In the data rows, the value 50 means zero.
Each row of this table is followed by its label. One hidden rule gives the labels. It looks at one to three of the table's principal directions, none of them among the few with the most spread.
tensor([43, 44, 56, 44, 61, 51, 50, 49, 47, 42, 50, 53, 60, 59, 41, 49, 46, 47, 43, 54, 45, 53, 54, 55, 45, 45, 38, 47,
        58, 44, 47, 52]) mint
tensor([56, 61, 27, 44, 39, 36, 58, 55, 49, 45, 51, 52, 56, 38, 40, 56, 62, 60, 65, 47, 52, 48, 49, 59, 55, 45, 70, 46,
        41, 51, 51, 63]) mint
tensor([52, 57, 25, 52, 51, 52, 60, 49, 50, 41, 48, 46, 47, 56, 38, 52, 56, 60, 66, 59, 49, 53, 45, 47, 46, 40, 59, 40,
        58, 58, 43, 63]) vine
tensor([46, 64, 36, 53, 44, 53, 62, 50, 61, 55, 59, 45, 48, 49, 52, 46, 47, 52, 59, 59, 41, 60, 40, 41, 40, 48, 56, 49,
        48, 62, 56, 51]) clay
tensor([39, 46, 53, 43, 65, 58, 54, 44, 51, 46, 49, 50, 50, 63, 43, 52, 43, 43, 57, 64, 45, 47, 47, 40, 43, 38, 39, 39,
        57, 63, 53, 66]) vine
tensor([45, 47, 45, 51, 57, 54, 54, 48, 49, 42, 52, 50, 56, 61, 37, 51, 46, 52, 49, 58, 45, 56, 50, 50, 41, 47, 41, 47,
        59, 50, 44, 55]) vine
tensor([49, 38, 74, 43, 39, 33, 34, 54, 45, 53, 30, 60, 46, 38, 46, 58, 59, 36, 42, 52, 61, 29, 75, 74, 66, 40, 19, 51,
        43, 45, 43, 57]) vine
tensor([43, 50, 75, 51, 27, 32, 36, 62, 58, 58, 49, 65, 59, 40, 51, 60, 47, 43, 32, 42, 48, 49, 65, 70, 58, 64, 13, 71,
        27, 44, 64, 50]) mint
tensor([53, 51, 55, 45, 43, 44, 48, 56, 53, 52, 57, 53, 56, 41, 54, 53, 51, 47, 53, 40, 49, 43, 50, 48, 51, 58, 57, 55,
        35, 49, 63, 53]) vine
tensor([53, 53, 54, 42, 45, 38, 47, 57, 47, 50, 57, 57, 65, 39, 52, 52, 53, 53, 44, 33, 50, 50, 51, 59, 56, 61, 63, 58,
        36, 37, 61, 47]) vine
tensor([58, 54, 46, 49, 38, 41, 46, 56, 50, 56, 56, 54, 54, 34, 54, 55, 56, 56, 51, 33, 56, 44, 46, 54, 60, 63, 70, 60,
        33, 44, 59, 51]) yarn
tensor([55, 54, 34, 42, 71, 63, 63, 41, 44, 45, 60, 39, 53, 54, 56, 37, 49, 55, 59, 48, 47, 56, 34, 34, 42, 46, 90, 38,
        63, 48, 49, 42]) brick
tensor([60, 66, 47, 47, 25, 25, 49, 60, 49, 62, 56, 58, 58, 19, 61, 59, 60, 60, 50, 27, 56, 49, 52, 65, 66, 67, 76, 65,
        18, 45, 67, 46]) brick
tensor([51, 44, 45, 41, 59, 47, 50, 50, 43, 34, 38, 52, 51, 57, 36, 52, 58, 51, 57, 55, 53, 43, 58, 56, 52, 35, 45, 38,
        61, 47, 39, 62]) clay
tensor([50, 40, 38, 42, 68, 53, 52, 45, 38, 33, 43, 49, 56, 62, 30, 47, 55, 54, 51, 56, 52, 49, 52, 58, 49, 35, 52, 38,
        71, 39, 31, 57]) mint
tensor([49, 36, 54, 57, 67, 70, 44, 44, 47, 44, 46, 44, 41, 69, 50, 42, 44, 47, 43, 54, 52, 50, 45, 39, 46, 48, 41, 47,
        72, 44, 37, 42]) vine
tensor([61, 39, 25, 25, 69, 44, 54, 54, 33, 16, 41, 51, 65, 54, 20, 51, 71, 57, 71, 46, 57, 30, 55, 59, 53, 29, 78, 27,
        66, 34, 33, 74]) mint
tensor([44, 46, 75, 60, 38, 41, 38, 55, 52, 58, 49, 60, 57, 49, 53, 57, 41, 48, 26, 43, 49, 58, 63, 64, 53, 67, 16, 68,
        38, 43, 55, 39]) vine
tensor([55, 53, 47, 47, 38, 39, 47, 57, 51, 52, 52, 53, 55, 37, 50, 53, 57, 52, 50, 41, 53, 45, 52, 59, 57, 55, 58, 56,
        38, 43, 54, 51]) yarn
tensor([54, 58, 60, 48, 34, 34, 45, 57, 51, 59, 49, 57, 52, 32, 62, 55, 55, 52, 46, 35, 54, 48, 56, 60, 62, 61, 55, 61,
        29, 46, 63, 45]) mint
tensor([51, 47, 51, 44, 69, 60, 54, 47, 46, 44, 62, 47, 62, 58, 55, 41, 43, 52, 45, 40, 45, 58, 40, 39, 43, 58, 70, 49,
        57, 39, 56, 39]) clay
tensor([51, 41, 52, 45, 55, 48, 48, 50, 44, 41, 47, 52, 56, 53, 40, 52, 52, 47, 49, 51, 52, 43, 57, 56, 49, 45, 46, 45,
        55, 44, 43, 55]) yarn
tensor([48, 46, 59, 54, 50, 48, 48, 47, 47, 46, 33, 49, 41, 56, 49, 47, 53, 45, 44, 63, 52, 52, 66, 60, 49, 38, 24, 44,
        63, 49, 33, 42]) mint
tensor([53, 52, 42, 47, 46, 49, 54, 54, 54, 45, 54, 47, 54, 47, 48, 44, 53, 49, 53, 50, 46, 51, 49, 51, 45, 49, 56, 50,
        51, 44, 48, 46]) vine
tensor([53, 50, 52, 53, 42, 39, 48, 56, 46, 44, 45, 55, 57, 48, 43, 55, 53, 55, 44, 46, 51, 54, 62, 64, 52, 55, 39, 54,
        47, 42, 46, 47]) vine
tensor([51, 53, 48, 52, 48, 45, 51, 48, 46, 55, 51, 52, 51, 45, 50, 55, 51, 55, 49, 47, 53, 52, 49, 54, 54, 54, 57, 52,
        45, 52, 51, 50]) brick
tensor([43, 46, 51, 48, 51, 42, 53, 50, 46, 37, 36, 55, 54, 60, 30, 57, 52, 48, 52, 68, 48, 51, 68, 64, 45, 34, 19, 39,
        59, 55, 37, 64]) brick
tensor([52, 59, 23, 59, 58, 68, 65, 42, 55, 43, 42, 33, 28, 65, 50, 37, 53, 55, 68, 73, 47, 60, 40, 33, 38, 30, 57, 33,
        77, 64, 31, 45]) yarn
tensor([53, 61, 52, 45, 29, 30, 48, 64, 55, 50, 56, 61, 64, 34, 49, 60, 55, 55, 51, 34, 48, 50, 56, 62, 56, 63, 52, 62,
        23, 46, 69, 56]) brick
tensor([57, 60, 29, 55, 53, 61, 57, 48, 55, 54, 63, 41, 46, 49, 60, 39, 50, 61, 55, 42, 48, 60, 28, 35, 48, 58, 84, 54,
        54, 47, 53, 38]) brick
tensor([49, 56, 37, 55, 67, 65, 63, 38, 47, 50, 55, 40, 45, 61, 56, 40, 44, 56, 54, 58, 46, 65, 36, 35, 40, 46, 69, 41,
        66, 57, 45, 40]) brick
tensor([54, 50, 42, 44, 50, 43, 52, 51, 45, 41, 40, 50, 48, 48, 42, 52, 60, 52, 59, 54, 54, 44, 57, 58, 54, 38, 52, 40,
        55, 50, 41, 58]) mint
tensor([48, 42, 66, 45, 55, 47, 45, 54, 47, 43, 52, 54, 65, 54, 49, 46, 46, 45, 34, 42, 46, 53, 59, 58, 46, 56, 39, 55,
        52, 32, 50, 39]) yarn
tensor([52, 50, 52, 56, 40, 44, 44, 52, 49, 56, 47, 53, 47, 44, 50, 54, 53, 53, 44, 47, 54, 50, 53, 60, 57, 55, 44, 58,
        45, 47, 47, 47]) vine
tensor([48, 42, 42, 53, 64, 65, 50, 47, 49, 39, 49, 46, 47, 69, 39, 50, 46, 53, 55, 57, 49, 50, 44, 38, 43, 46, 46, 43,
        66, 53, 42, 59]) vine
tensor([47, 37, 68, 49, 65, 61, 43, 46, 46, 47, 47, 50, 48, 62, 53, 49, 43, 42, 43, 49, 51, 45, 52, 41, 48, 51, 39, 48,
        57, 49, 50, 49]) mint
tensor([47, 48, 28, 38, 79, 63, 63, 40, 41, 32, 47, 43, 51, 69, 34, 43, 52, 55, 65, 65, 47, 53, 40, 40, 41, 27, 67, 27,
        77, 53, 37, 63]) brick
tensor([36, 59, 62, 58, 48, 60, 56, 50, 67, 59, 61, 49, 49, 61, 61, 48, 31, 42, 47, 61, 35, 65, 44, 32, 34, 56, 28, 56,
        43, 68, 68, 48]) mint
tensor([61, 63, 13, 58, 54, 60, 67, 47, 51, 41, 54, 35, 43, 54, 49, 40, 57, 66, 68, 55, 48, 63, 35, 37, 40, 45, 84, 40,
        66, 52, 37, 42]) clay
tensor([37, 31, 86, 47, 59, 52, 33, 46, 46, 62, 59, 63, 63, 54, 50, 59, 33, 38, 26, 41, 49, 43, 52, 53, 55, 65, 26, 64,
        38, 46, 65, 56]) vine
tensor([51, 57, 40, 61, 55, 68, 58, 46, 58, 54, 57, 37, 40, 58, 63, 35, 44, 53, 50, 55, 44, 65, 35, 33, 39, 53, 61, 51,
        63, 51, 46, 30]) mint
tensor([52, 50, 44, 48, 57, 57, 55, 47, 51, 48, 53, 43, 48, 52, 53, 41, 50, 47, 54, 54, 47, 51, 45, 43, 44, 45, 61, 44,
        59, 48, 45, 43]) yarn
tensor([52, 65, 34, 50, 39, 45, 59, 50, 55, 60, 58, 48, 47, 37, 54, 54, 53, 55, 65, 51, 49, 51, 40, 45, 51, 50, 71, 49,
        36, 64, 60, 58]) mint
tensor([43, 19, 70, 35, 85, 58, 40, 38, 30, 28, 21, 50, 46, 74, 31, 46, 53, 33, 44, 70, 57, 32, 73, 60, 51, 17, 17, 24,
        88, 42, 18, 58]) mint
tensor([57, 61, 49, 56, 33, 43, 52, 53, 55, 67, 64, 49, 52, 30, 66, 52, 49, 53, 49, 36, 51, 53, 43, 48, 53, 69, 72, 63,
        28, 51, 65, 39]) vine
tensor([57, 39, 40, 36, 69, 51, 52, 46, 36, 30, 38, 46, 53, 55, 38, 41, 63, 49, 56, 53, 55, 40, 56, 57, 51, 30, 63, 32,
        74, 35, 28, 51]) vine
tensor([45, 44, 33, 45, 92, 82, 64, 31, 43, 43, 68, 37, 54, 75, 46, 37, 36, 54, 57, 58, 42, 60, 21, 20, 33, 44, 85, 34,
        77, 54, 47, 51]) brick
tensor([49, 40, 39, 38, 82, 67, 59, 42, 42, 29, 49, 41, 54, 71, 39, 38, 49, 48, 58, 61, 45, 50, 44, 38, 37, 31, 62, 29,
        80, 45, 36, 53]) yarn
tensor([42, 52, 70, 48, 32, 35, 40, 57, 57, 60, 44, 62, 49, 41, 52, 62, 49, 42, 44, 50, 51, 43, 62, 62, 60, 52, 20, 60,
        29, 58, 64, 61]) clay
tensor([48, 55, 54, 56, 31, 40, 45, 52, 54, 70, 58, 57, 51, 34, 53, 62, 48, 52, 45, 44, 53, 48, 47, 57, 59, 63, 49, 65,
        27, 56, 63, 56]) mint
tensor([49, 38, 52, 44, 63, 51, 48, 44, 39, 39, 34, 50, 46, 59, 38, 51, 56, 45, 53, 63, 56, 40, 62, 57, 52, 30, 38, 34,
        67, 50, 32, 58]) mint
tensor([45, 62, 51, 62, 39, 52, 51, 48, 58, 72, 66, 52, 48, 43, 63, 56, 39, 56, 45, 43, 47, 61, 35, 41, 51, 70, 57, 66,
        30, 63, 71, 47]) mint
tensor([57, 63, 45, 53, 29, 38, 50, 60, 58, 57, 54, 51, 50, 33, 60, 50, 56, 55, 52, 38, 50, 53, 49, 55, 56, 61, 60, 62,
        33, 46, 60, 42]) mint
tensor([44, 47, 34, 33, 82, 65, 63, 40, 44, 41, 68, 46, 65, 63, 39, 46, 42, 52, 63, 52, 42, 50, 29, 30, 39, 42, 84, 35,
        60, 55, 59, 68]) mint
tensor([57, 59, 34, 50, 46, 49, 60, 54, 54, 38, 42, 41, 44, 50, 50, 39, 60, 52, 62, 59, 48, 54, 55, 50, 43, 36, 55, 39,
        63, 48, 36, 41]) mint
tensor([42, 48, 49, 43, 58, 60, 54, 48, 58, 44, 48, 47, 43, 61, 45, 48, 47, 40, 64, 67, 44, 43, 47, 36, 42, 33, 39, 37,
        58, 65, 52, 67]) vine
tensor([56, 33, 42, 35, 67, 49, 44, 49, 34, 25, 27, 50, 45, 60, 29, 52, 67, 49, 63, 56, 62, 27, 63, 58, 58, 24, 49, 28,
        72, 43, 26, 70]) mint
tensor([47, 47, 64, 50, 41, 43, 42, 52, 52, 59, 47, 55, 50, 43, 53, 53, 49, 43, 41, 49, 52, 45, 57, 59, 57, 52, 35, 58,
        41, 48, 53, 49]) vine
tensor([44, 66, 48, 61, 37, 56, 56, 50, 67, 70, 66, 47, 44, 45, 66, 49, 39, 51, 50, 52, 41, 63, 34, 35, 45, 63, 53, 63,
        35, 66, 69, 45]) yarn
tensor([39, 59, 74, 51, 37, 39, 50, 51, 58, 66, 52, 57, 53, 41, 63, 52, 40, 40, 37, 55, 43, 58, 59, 58, 49, 54, 26, 59,
        33, 58, 65, 42]) brick
tensor([46, 51, 61, 57, 46, 52, 48, 48, 53, 57, 45, 51, 40, 53, 58, 54, 45, 47, 48, 55, 51, 52, 53, 46, 51, 51, 34, 52,
        47, 61, 54, 49]) vine
tensor([49, 48, 53, 42, 51, 40, 48, 53, 45, 44, 50, 57, 63, 47, 42, 52, 52, 52, 43, 44, 49, 50, 56, 64, 53, 51, 48, 52,
        47, 38, 50, 52]) mint
tensor([50, 51, 59, 49, 38, 40, 42, 57, 53, 60, 62, 58, 62, 37, 53, 55, 47, 50, 38, 33, 49, 49, 48, 59, 57, 68, 51, 68,
        30, 40, 64, 48]) yarn
tensor([49, 68, 28, 67, 56, 74, 72, 39, 63, 56, 59, 30, 31, 62, 66, 35, 40, 54, 64, 71, 39, 73, 29, 19, 28, 45, 66, 41,
        66, 73, 47, 35]) vine
tensor([52, 60, 50, 57, 53, 55, 60, 48, 53, 44, 39, 39, 39, 58, 64, 33, 50, 48, 48, 63, 44, 68, 58, 46, 38, 40, 42, 41,
        69, 50, 36, 22]) mint
tensor([53, 69, 28, 55, 49, 62, 63, 45, 59, 63, 62, 39, 34, 46, 67, 45, 49, 59, 70, 51, 48, 56, 24, 24, 48, 52, 87, 47,
        45, 71, 63, 50]) clay
tensor([45, 35, 46, 25, 79, 54, 51, 46, 37, 33, 59, 55, 73, 60, 27, 53, 48, 48, 56, 47, 48, 37, 44, 48, 47, 41, 68, 36,
        57, 42, 53, 76]) vine
tensor([53, 55, 59, 48, 33, 33, 43, 58, 50, 58, 49, 59, 54, 33, 55, 60, 55, 52, 46, 35, 55, 45, 56, 62, 63, 61, 51, 62,
        27, 47, 63, 52]) vine
tensor([48, 53, 72, 63, 21, 32, 37, 55, 53, 73, 45, 61, 44, 31, 61, 67, 49, 48, 37, 43, 58, 46, 63, 65, 65, 66, 25, 69,
        21, 59, 62, 49]) brick
tensor([44, 57, 76, 56, 26, 34, 42, 58, 59, 71, 59, 62, 58, 33, 64, 61, 40, 45, 32, 38, 47, 55, 57, 60, 56, 74, 30, 74,
        17, 53, 75, 44]) mint
tensor([41, 64, 26, 61, 73, 80, 72, 37, 59, 48, 67, 35, 45, 77, 54, 37, 31, 61, 60, 66, 33, 80, 20, 15, 26, 49, 68, 42,
        70, 69, 55, 45]) mint
tensor([61, 56, 34, 41, 48, 37, 59, 56, 44, 28, 35, 47, 54, 47, 41, 43, 68, 55, 61, 53, 52, 51, 65, 64, 49, 33, 58, 36,
        63, 38, 32, 44]) vine
tensor([48, 63, 58, 52, 22, 36, 47, 62, 65, 66, 64, 58, 57, 30, 60, 58, 47, 49, 47, 37, 45, 51, 48, 53, 54, 70, 47, 70,
        16, 54, 76, 51]) vine
Here are more rows. What is the label of each one?
tensor([52, 59, 37, 59, 52, 61, 59, 45, 55, 54, 52, 40, 38, 54, 59, 42, 48, 54, 57, 58, 48, 60, 40, 37, 43, 48, 61, 46,
        59, 58, 46, 40]): vine
tensor([47, 53, 67, 57, 44, 46, 50, 48, 52, 58, 46, 51, 48, 48, 61, 49, 44, 45, 38, 54, 48, 59, 60, 54, 47, 54, 32, 54,
        47, 53, 51, 35]): brick
tensor([54, 35, 45, 27, 59, 36, 44, 51, 32, 34, 39, 58, 62, 44, 24, 59, 66, 48, 58, 48, 60, 25, 63, 71, 63, 32, 57, 36,
        54, 38, 37, 76]): mint
tensor([59, 50, 17, 39, 68, 59, 63, 44, 43, 31, 40, 36, 41, 56, 39, 36, 67, 54, 73, 63, 54, 43, 44, 45, 46, 21, 80, 24,
        80, 47, 25, 54]): clay
tensor([49, 41, 27, 35, 87, 74, 64, 39, 44, 28, 53, 37, 51, 74, 34, 39, 49, 48, 72, 66, 45, 45, 36, 27, 34, 26, 73, 21,
        81, 55, 38, 66]): mint
tensor([56, 50, 47, 40, 39, 33, 43, 58, 45, 50, 48, 59, 57, 33, 44, 59, 62, 54, 53, 36, 58, 37, 54, 65, 66, 53, 61, 55,
        34, 42, 56, 63]): clay
tensor([42, 51, 61, 59, 50, 54, 49, 47, 51, 64, 67, 55, 59, 52, 55, 58, 33, 53, 37, 42, 45, 61, 41, 43, 47, 72, 47, 64,
        36, 56, 68, 49]): brick
tensor([52, 67, 37, 69, 33, 55, 58, 51, 63, 65, 62, 44, 41, 44, 63, 50, 45, 58, 54, 50, 46, 65, 36, 38, 44, 65, 59, 61,
        39, 63, 59, 41]): yarn
tensor([59, 61, 24, 40, 41, 40, 56, 56, 52, 47, 55, 50, 54, 35, 45, 51, 64, 59, 68, 42, 52, 43, 41, 53, 57, 47, 83, 48,
        40, 48, 55, 62]): yarn
tensor([40, 52, 61, 54, 57, 59, 50, 43, 53, 62, 59, 51, 51, 56, 59, 48, 35, 48, 39, 51, 44, 60, 40, 41, 47, 58, 45, 57,
        47, 56, 62, 45]): brick
tensor([50, 65, 47, 73, 24, 50, 52, 53, 66, 71, 58, 48, 37, 41, 65, 54, 44, 54, 48, 52, 48, 62, 43, 44, 49, 66, 43, 67,
        34, 64, 59, 40]): yarn
tensor([51, 68, 37, 61, 39, 56, 59, 53, 64, 63, 72, 47, 51, 45, 64, 50, 41, 61, 55, 40, 42, 65, 27, 31, 44, 72, 73, 64,
        32, 60, 73, 46]): mint
tensor([47, 47, 42, 50, 83, 74, 59, 32, 41, 46, 49, 37, 42, 71, 55, 33, 43, 53, 48, 62, 47, 63, 36, 34, 41, 37, 66, 35,
        83, 50, 35, 35]): brick
tensor([45, 59, 73, 67, 39, 54, 48, 45, 59, 76, 52, 47, 35, 44, 81, 47, 37, 43, 36, 52, 48, 62, 49, 41, 50, 63, 37, 63,
        39, 63, 62, 25]): brick
tensor([51, 45, 57, 54, 51, 52, 46, 46, 47, 54, 42, 48, 41, 49, 55, 48, 51, 46, 46, 54, 55, 46, 55, 52, 53, 46, 44, 48,
        55, 51, 42, 44]): mint
tensor([52, 40, 68, 57, 42, 46, 31, 53, 46, 58, 42, 58, 43, 46, 54, 60, 51, 50, 37, 37, 62, 39, 56, 58, 67, 63, 35, 64,
        40, 45, 52, 51]): mint
tensor([47, 52, 38, 58, 61, 64, 55, 40, 48, 46, 37, 41, 31, 66, 49, 44, 50, 54, 57, 69, 52, 57, 46, 41, 47, 33, 44, 37,
        73, 62, 33, 49]): mint
tensor([54, 49, 72, 72, 21, 36, 35, 58, 52, 61, 38, 56, 43, 40, 60, 55, 51, 49, 25, 44, 57, 56, 72, 72, 59, 67, 13, 71,
        40, 40, 41, 26]): clay
tensor([47, 57, 70, 59, 22, 35, 39, 58, 60, 73, 58, 61, 53, 30, 63, 63, 44, 48, 37, 36, 51, 49, 54, 58, 61, 74, 36, 75,
        15, 55, 74, 48]): clay
tensor([53, 43, 56, 53, 37, 43, 40, 54, 50, 53, 41, 54, 42, 43, 47, 59, 57, 46, 52, 50, 59, 34, 60, 57, 59, 49, 36, 53,
        43, 53, 46, 59]): vine
tensor([40, 64, 92, 72, 13, 35, 38, 55, 67, 89, 52, 60, 40, 30, 83, 58, 34, 40, 22, 45, 47, 64, 62, 59, 58, 77,  8, 82,
        13, 64, 76, 27]): brick
tensor([54, 50, 28, 38, 57, 47, 58, 48, 43, 42, 54, 49, 57, 46, 34, 54, 59, 56, 67, 51, 52, 41, 44, 51, 51, 40, 77, 38,
        52, 52, 47, 70]): mint
tensor([46, 27, 60, 46, 78, 65, 45, 41, 37, 37, 48, 49, 56, 71, 37, 47, 43, 44, 41, 55, 51, 44, 53, 47, 44, 44, 40, 40,
        73, 41, 36, 53]): clay
tensor([50, 64, 37, 51, 44, 49, 63, 53, 59, 50, 60, 46, 54, 46, 53, 45, 49, 53, 57, 53, 41, 62, 44, 45, 40, 51, 61, 50,
        47, 54, 56, 45]): clay
tensor([50, 60, 22, 45, 70, 66, 70, 45, 52, 41, 72, 39, 62, 60, 47, 36, 44, 59, 60, 51, 36, 68, 25, 30, 31, 50, 89, 42,
        63, 47, 53, 45]): vine
tensor([48, 53, 62, 53, 38, 42, 46, 50, 54, 61, 43, 52, 44, 40, 59, 47, 52, 43, 40, 54, 51, 52, 60, 63, 55, 48, 33, 56,
        47, 48, 46, 37]): brick
tensor([48, 55, 62, 56, 48, 61, 51, 49, 62, 63, 57, 44, 41, 50, 72, 40, 40, 41, 46, 51, 44, 56, 43, 34, 44, 57, 48, 56,
        47, 56, 61, 33]): vine
tensor([48, 54, 65, 57, 34, 45, 45, 56, 60, 61, 53, 54, 47, 43, 62, 54, 45, 45, 44, 46, 48, 52, 54, 49, 51, 62, 34, 63,
        34, 55, 63, 45]): vine
tensor([46, 59, 41, 48, 52, 58, 60, 46, 59, 57, 57, 44, 43, 50, 56, 45, 46, 47, 62, 61, 44, 53, 38, 36, 43, 42, 60, 44,
        50, 65, 57, 54]): vine
tensor([56, 36, 55, 44, 50, 37, 35, 47, 33, 50, 31, 58, 45, 40, 40, 60, 65, 50, 46, 45, 69, 29, 63, 73, 73, 41, 47, 47,
        51, 40, 34, 60]): brick
tensor([52, 53, 63, 61, 14, 29, 36, 59, 57, 71, 43, 60, 40, 26, 56, 67, 56, 47, 45, 44, 60, 38, 63, 68, 68, 61, 28, 68,
        20, 58, 58, 56]): yarn
tensor([38, 47, 56, 49, 64, 65, 51, 44, 55, 58, 70, 51, 58, 61, 52, 51, 31, 47, 45, 48, 41, 56, 31, 31, 42, 62, 54, 56,
        45, 57, 69, 57]): yarn
tensor([44, 59, 41, 45, 51, 55, 60, 48, 60, 56, 60, 45, 48, 48, 54, 43, 47, 46, 60, 59, 42, 53, 38, 40, 43, 43, 60, 46,
        48, 60, 58, 54]): clay
tensor([39, 58, 57, 53, 50, 53, 55, 47, 59, 61, 60, 51, 53, 52, 56, 48, 37, 46, 44, 57, 40, 63, 44, 44, 42, 53, 41, 55,
        44, 60, 63, 47]): brick
tensor([61, 49, 30, 53, 50, 55, 53, 51, 47, 41, 46, 42, 42, 51, 45, 47, 61, 57, 62, 50, 56, 45, 46, 46, 50, 45, 68, 43,
        61, 47, 36, 50]): vine
tensor([52, 36, 59, 52, 58, 54, 43, 46, 42, 42, 32, 47, 41, 59, 47, 46, 54, 44, 43, 58, 57, 44, 63, 57, 52, 38, 32, 43,
        70, 42, 28, 42]): clay
